In the rows, 128 means zero.
name the system of each run
seq 1, mulip (8 x 26)
[[144 135 150 131 139 145 150 132 116 181 112 158 123 110  92 102 116 100
   50 116 119  78 115  91  72 165]
 [126  73  66 148 112  85 108 156 168  98 134 152 146 143 180 128 104 106
  141 150 158 121 113 144 182 104]
 [134 158 172 135 124 167 105 113  89 103 117 166 112 158  96  82 143 147
   93  86 150  73 147 103 104 170]
 [106  50  59 173 153 115 160 159 160 157 121 151 107 101 137 148  85 127
  117 136 144 145 105 127 135 129]
 [154 190 150 129 147 163  83 107 142  84 104 132 142 185 124  87 113 113
  120 117 168  82 124 105 165 109]
 [117  86 116 146 113 101 141 157 114 185 109 179  79  71 130 150 123 111
   85 152 141  95 126 105  91 154]
 [106 108 126 157 115 144 119 120 158  53 114 154 161 171 155  78 117 128
  141 123 157 129 109 133 185  77]
 [152 138 135 135 137 143 140 141 113 171 130 159 126 116  87 109 116 109
   46  97 119  85 127  88  78 179]]
seq 2, Pog (8 x 26)
[[ 97 141 195 125 145 156 128 129 135 138 106  89 134 174 122  62 125 138
  142 146  85 148 142 117 111  64]
 [143  79 120 104  94  65 130 149 142 158 132 137 160 124 174 103 131  72
  116 183 110  82 108 151 119 121]
 [ 98 130 171 150  98 144 126 119  93 127  84 199  72  88 123 122 152 134
  100 138 167  86 132  98 107 134]
 [134 110  86 125 140 112 160 136 109 173 155 116 104  65 109 203 131 145
  130 114 113 160 134 139 100 183]
 [123 137  87 166 126 158 125 121 142  49 143 156 146 137 120 146 115 157
  129  71 165 163 124 120 184 129]
 [138 182 150  99 151 131  89 138 129 135 146  50 129 170 125 133 128 149
  173 130  89 172 170 128 135  96]
 [154 110 139 100 117 119 137 101 143 100 136 121 201 175 152  62 136  92
  130 138 120  78  90 167 139 131]
 [ 84 104 192 143 115 134 132 152 117 169  91 151  94 132 125  69 129 126
   99 159 102 112 144  96  81  91]]
seq 3, duvub (8 x 26)
[[118  78 100 131 170 116 159 162 153 187 150  74 141 143 119 117  94 133
  131 132  70 172 131 138 100 121]
 [137 190 110 154 143 147 110 133 166 123  97 144 115 104 122 168  93 102
  103 131 164 150 118  75 174  75]
 [133 143 132 116 100 116  67 130  81  77 152 138  97 154 142 141 165 171
  168 107 159 106 177 145 142 171]
 [143 146 175  79 139 138 169  94 112 162 140  70 168 128 111 107 153 121
  139 135  66 130 113 159  84 140]
 [ 88  98 143 153 123 112 136 154 157 168  80 146  97 101 154 119 108 104
  121 191 129 137 116 103 130  53]
 [143 132  90 142  67  96  95 169 130  73 172 173 157 127 138 143 129 125
   92  87 130 152 153 105 160 138]
 [119 138 138 121 143 174 178  63  95  97 129 120 130  98 101 155 162 170
  163  93 139 144 106 166 124 171]
 [115  84 106 123 184 110 129 153 148 192 125  65  97 150 140 128  98 138
  170 169 104 141 139 149 112 114]]
seq 4, Mefun (8 x 26)
[[144  94  61 146 173 115 125 177 138 176 159 111 107 136 107 151  83 141
  104 100 116 141 148 114 108 176]
 [153 202 129 115 131 144  87  93 139  67 118 114 140 145 143 154 133 125
  169 126 173 129 123 132 193 101]
 [ 97 109 171 137 145 134 111 147  95 180  95 134  49 132 121 104 132 151
  128 154 130  93 163 108  77 137]
 [169 136 133  73 100  84 125 120 139 129 158  89 197 146 159 111 147  84
  140 154  89 111 112 168 132 125]
 [ 89 114 150 173 125 163 176 125 152 133  83 175 129  96 112 101 109 114
   79 131 133 146  95  89 125  75]
 [136  94  75 126  82  73 112 171 113 118 184 141 129 102 146 180 141 142
  131 108 113 160 160 141 132 169]
 [108 141 144 143 166 195 155  69 123  72 110 116 137 152 107 109 135 170
  168  92 153 141 106 153 153 127]
 [155 142 103 124 179 118 101 170 129 204 138  94  86 137 104 151  91 127
  105 127 114 117 162  99  93 162]]
seq 5, rero (8 x 26)
[[117 148 168 105  79 124 157  76 120  91 111 140 156  80 154 145 176 112
  160 160 132 137  93 159 150  94]
 [ 80  82 159 144 128 132 156 164 117 169 132 115 111 132 110  91 127 158
  118 125  64 174 158 116  74 108]
 [158 146  63 132 152 126 159 128 165 137 151 108 164  91 114 192  97 107
  113 106 122 178 100 125 155 132]
 [ 98  75  92 153 122 105  87 155 114  98 133 149  71 145 159 144 130 173
  177 133 171 125 166 144 154 143]
 [180 194 148  76 155 128  87 117 116 143 151  61 144 176 118 122 134 122
  149 124 108 105 152 139 119 153]
 [100 152 163 143 142 155 129 102 152 129  59 140  98 114 145 121 119 109
  146 180 168 115 100 111 156  55]
 [135 125 149 117  67  77 111 184 120 164 147 151 139 112 137 114 134  94
   69 142  79 127 156  93  93 118]
 [115 142 132 123  94 140 174  87 123  75 143 129 169  82 127 166 162 142
  153 106 115 191 105 156 155 112]]
seq 6, duvub (8 x 26)
[[139 172 179 105 130 122 111 111 136 170  78 124 111 116 145 115 131  79
  123 193 140  76 112 111 121  83]
 [114  94 152 133  52  88  95 166 116  95 139 182 144 150 160  74 148 115
  100 136 120 101 151 118 126 114]
 [128 102 124 132  92 135 200  99 113 113 145 167 177  75 109 133 153 119
   89  94 110 137  87 143 108 167]
 [ 93  47  74 165 177 138 170 125 153 135 114 123 109 125 138 133  97 152
  164 135 150 147  99 157 144 126]
 [162 163  77 146 179 142  96 164 155 140 151 102 128 163  98 145  74 132
  101  84 130 149 150  90 143 140]
 [154 206 155 108 152 158  86  83 109 111  98 121  95 136 123 148 142 130
  156 133 183  79 131 125 148 141]
 [132 112 178  91 113  99  95 140  98 151 136 103 124 176 148  70 154 129
  147 158  95  78 160 150  90 140]
 [128 131 165 123  89 119 168 127 146 153 109 157 173  93 129  97 130  70
   65 151  94 120  92 105 106  88]]
seq 7, Rereb (8 x 26)
[[179 221 140  85 120 121 107 119 112 143 154  94 141 102 107 186 145 111
  119 115 108 141 147 114 123 147]
 [ 92  94  99 153 163 157 164  93 123 111 112 124  90  96 124 172 131 177
  186 121 163 161 112 162 147 140]
 [147  92 109 102 128  79  83 171 113 150 172  91 125 179 150 108 129 139
  151 134  99 106 174 153 107 168]
 [122 153 175 128 182 173 129  88 138 148  69 112 107 157 122  83 115 117
  142 159 156  75 103 124 124 100]
 [ 96  64 120 146  78  85 140 169 156 127 126 160 152 115 169 101 121 101
  112 162 104 151 118 126 139  71]
 [166 226 177  90  85 132 101 105 111 102 135 126 161 119 120 139 160 102
  108 119 118 121 137 109 135 118]
 [ 91 100 118 147 129 149 198  97 117 130 117 145 112  52 114 180 144 154
  145 120 132 176 100 146 122 137]
 [166 132  84  95 137  89  95 155 125 133 189  71 150 158 136 156 126 139
  157 111  97 147 162 155 133 167]]
seq 8, Zil (8 x 26)
[[ 89  61 130 127 105 105 174 118 141 118 127 119 154 111 166 115 146 129
  173 165 102 165 101 177 138  87]
 [139 157  90 138 157 145 113 149 130 114 171  91 129 144  97 168 108 170
  137  68 110 195 166 115 141 147]
 [101 143 167 148  72 134 152 130 144 105 107 177 157  91 130 112 137 100
   81 133 111 160 111  89 137  61]
 [104 101 157 124 132 127  94 156 104 120 148  94 114 199 132  70 138 176
  161 118  93 137 182 141 106 130]
 [167 230 167  94 137 145 122 107 136 154 119  89 148 111 105 154 129  93
  109 135 106 138 124  98 126  99]
 [ 79  79 151 122 103 100 138 124 121 131 111 116 103 107 173 133 157 143
  194 189 119 151 131 167 133  82]
 [161 166  97 105 128 123 120 131 111 114 188  87 154 126 106 181 139 153
  143  77 100 176 155 141 131 174]
 [ 90 121 152 154 108 157 193 104 152 107 101 155 161  86 122 120 130 117
  109 129 112 179  85 118 139  67]]
seq 9, Mefun (8 x 26)
[[146 170 170  94 162 175 149  56 102 117 116  93 142 141 106 112 155 139
  159 117 134  93 105 163 115 160]
 [157 123 107 132 163 115 119 160 156 197 113 133 122 140 122 105  82  79
   70 148 130  73 116  93 104 138]
 [143 167 142 117  49  97  95 126 126  75 128 175 154 105 161 142 157  94
  113 141 151 114 125 115 168 101]
 [ 82  68 159 148 108 147 172 114  82 127 118 172 102 103 113  99 159 165
  119 112 125 115 127 141  80 168]
 [179 128  80 108 148 122 151 124 140 128 181  98 198 146 110 130 114 112
  107  83  98 131 108 151 125 184]
 [132 175 111 165 157 172 123 110 150 109  89 165 105 111 109 154  97 118
  101 113 191 118 105  84 165 112]
 [138 123 126 115 100  91  64 157  80 126 146 147  75 137 146 143 153 149
  142 131 150  84 183 129 115 180]
 [142 152 188  92 135 158 151  66 110 114 116 106 168 154 121  75 158 119
  144 130 118  84  97 163 112 138]]
seq 10, Refin (8 x 26)
[[154 123 118 126 148 124  70 140 116 119 127 141 106 194 136  84 116 130
  124 122 169  43 148 128 129 174]
 [137 197 187 128 115 155 117 127 109 150 102 156 110 109  93 116 134 110
   66 118 125 106 142  68  97 120]
 [124  97 159 116  99 110 148  99 130 132  92 165 147 114 162  86 146  81
  120 180 146  58  81 150 123 115]
 [129 136 142 141  87 123 112 155 155  84 144 146 189 171 134  67 117 106
   86 107 100 147 133  99 150  79]
 [127 101  99 149  78 122 164 122 113  91 146 199 152  74 122 152 145 125
   84  90 145 129 105 127 131 171]
 [125  86 121 143 142 146 106 130 106  88 141 146 126 197 125  64 128 163
  133  90 152  78 144 146 124 180]
 [146 165 134 148 154 161 128 142 125 165 114 155 109 120  80 120  98 116
   50  93 133 103 133  66  94 155]
 [144 138 148 116 119 118 103 102 122 128  86 165 108 124 157 113 140  91
  127 172 186  35 104 132 137 135]]
seq 11, Refin (8 x 26)
[[107 141 115 169 182 167 115 126 167 127  77 131  90 143 126 127  81 130
  138 142 176 132 115  97 167  74]
 [163 145 118  95  84  57  81 171 116 164 153 127 116 104 157 168 141  93
  116 163 115 109 160 119 118 140]
 [110 168 194 106 112 167 149  68 102  82 117 110 150 128 120 112 176 153
  170 119 116 147 119 155 132 108]
 [ 94  41 100 159 144 115 178 164 158 174 126 131 133 121 132 101  94 122
  108 143  92 156 110 129 104 107]
 [181 170  68 119 143 125  98 120 154  85 156 112 166 147 133 167 108 114
  137 100 160 128 119 136 188 146]
 [ 84 120 154 147 100 129 103 149  79 122 123 156  52 103 124 154 159 184
  146 121 140 148 183 112 108 139]
 [158 124 145  87 170 135 158 100 118 181 136  75 153 146 111 100 130 114
  132 135  93  88 108 163  81 172]
 [106 153 128 164 161 161 125 125 175 122  76 132 114 131 131 127  87 114
  128 150 160 150 108  93 172  48]]
seq 12, rero (8 x 26)
[[115 136  86 165 101 116 103 174 135 100 150 158 108 103 126 181 114 150
  113  95 136 193 163  90 160 113]
 [146 121 109  87 126  90 109 118  97 135 160  86 110 119 153 178 161 150
  196 144 127 122 149 183 126 176]
 [115 152 154 127 179 158 102 122 151 125 106  68 122 193 132  91 107 145
  175 145 119 145 141 130 149  69]
 [146 184 137 127 128 112 100 153 141 184  99 137  89  87 126 169 108  86
   90 164 140 117 137  73 125  97]
 [119 111 139 110  46  73 118 137 127  90 143 149 162 106 181 133 164 107
  147 161 112 142 129 149 154  91]
 [ 95 146 174 122 125 153 148 125  94 133 143  92 116 118  97 136 155 180
  150 102  75 198 165 128  95 120]
 [129 103  79 134 182 120 167 132 169 186 120  84 125 101 132 170  88 111
  146 159 118 160  97 140 136 109]
 [128 123  83 153 111  97  61 189 146  97 150 143 108 157 152 145 103 141
  131 119 148 152 175 101 172 108]]
seq 13, mulip (8 x 26)
[[ 82  72 115 164 116 149 192  94 134  97 102 176 128  79 135 137 136 140
  138 129 156 149  81 149 145 115]
 [146 143 149 128 161 150 124 142 158 146 125 105 171 192 108  51  92 100
   83 117  96 109 122 101 114 103]
 [168 130  73 120  92  76 102 152 124 134 154 165 126  88 148 188 129  96
  102 131 157 100 129 121 143 173]
 [ 88  81 157 142 132 150 119 104 102  84 107 143 102 172 146  71 150 171
  176 132 160  90 134 162 132 135]
 [116 135 110 171 153 156 143 168 144 157 131 141 113 116  83 136  86 141
   69  86 109 176 144  68 110 120]
 [166 149  95 115 157 128 132  84 162 119 105 124 155 123 151 148 112  82
  143 156 179  81  70 152 174 125]
 [113 118 178 124  99 102  79 167 100 156 110 150  83 150 144  81 140 125
  111 162 121  79 172 101  92 118]
 [ 99  99  99 172  87 139 164 127 134  71 134 188 145  83 127 152 132 144
  110  91 144 178 109 121 158 119]]
seq 14, Pog (8 x 26)
[[160 150  94 137 160 139 111 163 124 144 170 112 133 156  84 134  99 146
   86  64 106 143 160  96 109 180]
 [124 159 128 133 149 159 160  91 175 101 108 101 176 125 130 132 111 109
  148 135 127 173  82 136 176  60]
 [128 100 128 120 150 100  67 162 133 143 124 101  98 201 161  82 113 133
  164 163 134  84 164 139 132 120]
 [167 177 166 103 108 131 142 105 125 153 112 151 162 103 113 111 138  69
   64 135 121  74  98 104 102 137]
 [ 76  56 119 162 166 147 178 118 127 165  90 139  76  98 126 128 116 153
  150 151 143 131 105 144 107 129]
 [158 140  66 146 111  95  87 182 143 133 156 160 118 111 128 175  99 111
   83 107 146 134 153  86 148 147]
 [135 201 147 116 160 178 131  66 122  99 102 102 116 111 113 169 141 146
  176 122 163 142 112 138 160 116]
 [147  90  93 123 179 127 119 149 136 143 164  81 148 202 119  85  97 146
  140 102 103 115 143 152 114 169]]
seq 15, Rereb (8 x 26)
[[110 167 174 124 111 129  92 136 151 103 108 105 139 163 152  98 127 121
  152 159 114 157 146 111 162  36]
 [115 132 164 113  61  98 136 112 100 127 106 173 109  55 156 160 176 107
  128 171 141 111 120 133 122 118]
 [141 134 136  94 111 133 176  86 118 101 165  93 198 117 122 133 161 132
  151 105  84 163 103 177 126 145]
 [119 154 130 116 166 128 129 139 122 188 128  66  82 102 113 183 122 152
  164 146  99 182 157 124 107 116]
 [133 105  94 115 143 102  95 114 135 105 121 109 107 148 177 148 130 134
  202 167 176  99 123 177 173 130]
 [ 95  97 196 112 110 125 118 127  94 129 120 118 118 170 141  55 160 152
  154 148  97 102 155 150  91 120]
 [142 135 150 103 134 112 163 110 157 185  99 111 158 101 142 117 120  62
  110 187 106 103  79 131 113  89]
 [106 158 144 132  91 125 125 127 150  80 130 116 158 118 149 145 139 131
  156 136 110 203 132 125 175  47]]
seq 16, Zil (8 x 26)
[[158 152  78 109 112  88  88 153 133 108 178  95 137 125 147 195 130 137
  161 117 123 171 159 142 166 139]
 [ 96 138 157 148  90 165 183  89 111  81 118 173 144  71 109 142 162 146
  116  97 130 168 105 125 131 119]
 [111  66 121 138 135 117 145 172 139 150 161 106 158 173 121  70 107 142
  110 109  64 159 147 130  97 126]
 [144 215 146 133 153 161  85 128 156 108 108 107 131 162 116 127 102 118
  121 122 140 146 140  83 168  70]
 [ 91 120 186 119  72  97 111 146  90 150 110 149  79  93 152 130 169 136
  139 174 112 124 163 120  97 103]
 [167 151 135  74 129 118 126  98 111 110 171  70 181 159 132 123 157 131
  169 115  94 123 129 180 126 164]
 [104 139 126 142 168 161 188  99 149 158  98 103 116  73 109 173 113 131
  144 142 121 184  93 126 132  90]
 [114  83  83 144  81  72 105 189 144 106 168 141 139 129 162 145 122 133
  133 128 108 179 158 128 154 106]]

runs to name
seq 17 (2 x 26)
[[124  99  98 112 116  78 109 165 102 157 167  98  93 109 145 182 144 159
  169 139 104 159 173 152 113 160]
 [116 136 149 127 170 173 143  85 152  92 108  85 159 180 131  83 119 140
  176 129 130 141 102 157 160  86]]

Mefun
seq 18 (2 x 26)
[[138 180 149 109 157 136  90 155 126 150 150  57 120 169 108 131 118 152
  148 116  81 175 180 109 117 109]
 [114 110 112 139 145 121 119 107 131 142  79 150  66  96 159 162 125 122
  166 183 196  83 106 141 151 124]]

Rereb
seq 19 (2 x 26)
[[164 133 145  93 136 101 101 150 138 157 147  89 169 193 137  63 117  94
  111 143  86  85 139 132 105 130]
 [ 96 156 168 154 141 166 147 107 154 136  63 145 106 105 125 119 112 111
  120 161 148 138 100  93 144  50]]

Rereb
seq 20 (2 x 26)
[[119 107  86 143 151 100 105 141 163 144  98 122  87 115 170 169 100 114
  169 185 172 126 118 133 173  87]
 [148 179 145  86  91  91  81 154 109 125 170  83 137 135 138 159 157 136
  155 130  85 166 181 129 129 119]]

Refin
seq 21 (2 x 26)
[[127  55  67 145  83  79 143 170 134 120 171 168 153 104 147 144 124 121
  102 113 118 143 127 140 132 158]
 [141 131 126 129 161 169 111 100 116  75 141 118 146 200 114  78 129 161
  148  79 152  93 131 151 141 172]]

mulip
seq 22 (2 x 26)
[[152  84  91 124 151 111 130 130 106 162 136 148 103 122 125 132 124 126
  113 123 155  55 122 147  96 217]
 [161 116  79 139 163 139 145  99 159 125 108 151 149 127 132 128  97  88
  110 130 184  67  70 138 156 156]]

Zil
seq 23 (2 x 26)
[[131 102 109 146 199 176 182 101 161 144 112 107 160 156 102  85  87 122
  116 110 128 116  78 139 125 134]
 [164 182  90 136 119 103  77 176 149 139 143 138 117 114 125 178 100 102
   86 120 139 143 156  73 153 118]]

Mefun
seq 24 (2 x 26)
[[140 144 129 136 161 150 110 144 168 111 134  98 176 207 121  62  88 116
  110 108 107 135 127 109 150  88]
 [105 144 149 158  97 123 107 155 127 146  86 188  73  83 132 145 124 112
   87 154 157 118 140  69 127  92]]

Rereb
seq 25 (2 x 26)
[[169 207 124 122 104 142 113 125 139  83 155 136 183 129 104 144 125 110
   84  77 121 154 129  94 157 124]
 [ 61  82 188 153 115 149 158 126 116 134  88 150 100 126 131  72 142 151
  135 152 113 137 129 124  99  84]]

Zil
seq 26 (2 x 26)
[[145 163 181  74  99 121 141  95 114 119 147  85 187 136 133 106 170 112
  149 139  75 135 120 160 116 114]
 [ 72 113 151 168 153 170 175 126 143 151  86 132  95  96 108 129 110 148
  124 137 118 181 115 103 116  73]]

rero
seq 27 (2 x 26)
[[141 119 135 109  64  77 107 138  90 138 134 178 107  83 153 152 166 107
  107 150 144  76 139 130 108 169]
 [120 144 194 115 128 169 136  93 113  90 122 114 166 184 114  46 149 142
  132 108 105 111 124 140 114 118]]

Refin
seq 28 (2 x 26)
[[ 94 127 156 164 152 174 177 115 147 155  75 156 115  99 100 105 104 116
   85 134 130 135  95  88 110  87]
 [135  90  63 136 148  81 109 166 153 172 129 118  89 106 159 182  97 115
  149 169 149 128 133 134 144 130]]

Pog
seq 29 (2 x 26)
[[163 164 151  79  87  96 147 115 103 163 149 119 157  73 125 162 165  91
  106 141  89 120 121 137  95 154]
 [ 81  96 157 147 137 163 155  91 141  80  96 126 140 156 145  78 134 151
  176 141 141 141 101 157 155  77]]

Refin
seq 30 (2 x 26)
[[ 98 118 167 129  86 132 104 111  71  83 120 167  84 125 140 121 182 174
  162 124 159 100 158 145 120 156]
 [ 82  85 118 172 162 168 185 140 146 142 121 125 126 122  96 112  99 161
  113  98  99 192 119 113 112 106]]

mulip
seq 31 (2 x 26)
[[ 81 140 180 148  68 143 136 131 122  78 119 159 140 114 132 108 155 146
  122 118 107 184 143 107 140  65]
 [165 158 121  93  90  94 143 116 105 153 148 140 141  55 127 193 158  96
  105 133 120 117 117 135 109 172]]

Rereb
seq 32 (2 x 26)
[[168 144 101 122 112 134 143 109 103 111 159 164 152  98 101 157 143 121
   84  73 144 100 115 129 118 212]
 [111  80 125 130 187 158 161  83 135 127 100  99 124 159 137  91 120 146
  183 146 151  98  90 180 133 136]]

duvub
seq 33 (2 x 26)
[[ 90 112 134 135  89  92 132 151 146 137 114 129 115  83 165 162 134 117
  153 181 112 183 132 125 149  53]
 [136 175 193 103  90 155 156  84 112  93 130 129 191 127 111  92 166 115
  109 108  94 132 108 132 119 113]]

mulip
seq 34 (2 x 26)
[[176 176 139 112 164 153 116 130 130 153 142 105 158 171  86  90 105 108
   75  91 106  92 131 101 101 163]
 [127 129 157 126 134 134 120  95 124 140  70 161  96 118 149 108 135  97
  130 179 184  44  98 130 130 123]]

duvub
seq 35 (2 x 26)
[[142 138  81 160 162 146 136 130 139 154 108 166  89  85 104 177  95 118
   88 111 180 108 111  94 133 162]
 [155 147 118 115 102 109  58 132 101  73 149 150 118 168 149 124 149 141
  146 112 172  76 161 138 156 169]]

Mefun
seq 36 (2 x 26)
[[121  32  75 144 152 111 159 130 147 136 128 141 140 143 152  99 105 121
  137 142 146  89  92 169 129 159]
 [159 150  68 158 174 150 104 138 145 124 129 147 109 139 105 155  83 127
   97  88 181 106 126  95 154 165]]

Zil
seq 37 (2 x 26)
[[160 183 142 101  60  87 101 157 122 124 162 135 162 101 132 156 149  95
   89 124  92 151 154 100 128 116]
 [ 92 101 161 120 120 151 160  69  96  87 110 128 117 118 142 121 174 165
  195 140 147 122 108 184 133 134]]

Pog
seq 38 (2 x 26)
[[ 78  55 133 178 120 138 156 150 129 141  94 192  97 114 127  86 114 134
   90 134 143 110 116 106 104 121]
 [161 144 104 100  84  97 123 138 112  96 196 115 182 122 127 158 153 134
  124  84  91 163 147 147 134 168]]

Mefun
seq 39 (2 x 26)
[[116 155 133 141 145 121  55 175 126 136 122 108  65 163 135 137 109 157
  150 139 138 145 192  92 140  98]
 [153 170 157  81 116 113 152 101 100 178 133 101 126  67 118 179 163 109
  130 149  98 125 121 142  90 153]]

Refin
seq 40 (2 x 26)
[[135 193 189 119 146 165  81 120  97 126 110 117  95 171 101  92 137 149
  123 110 134  95 167  97 108 133]
 [141 140 152 109 124 121 163  94 149 164  87 139 150  87 143 124 129  63
  107 183 133  85  70 131 124 101]]

rero
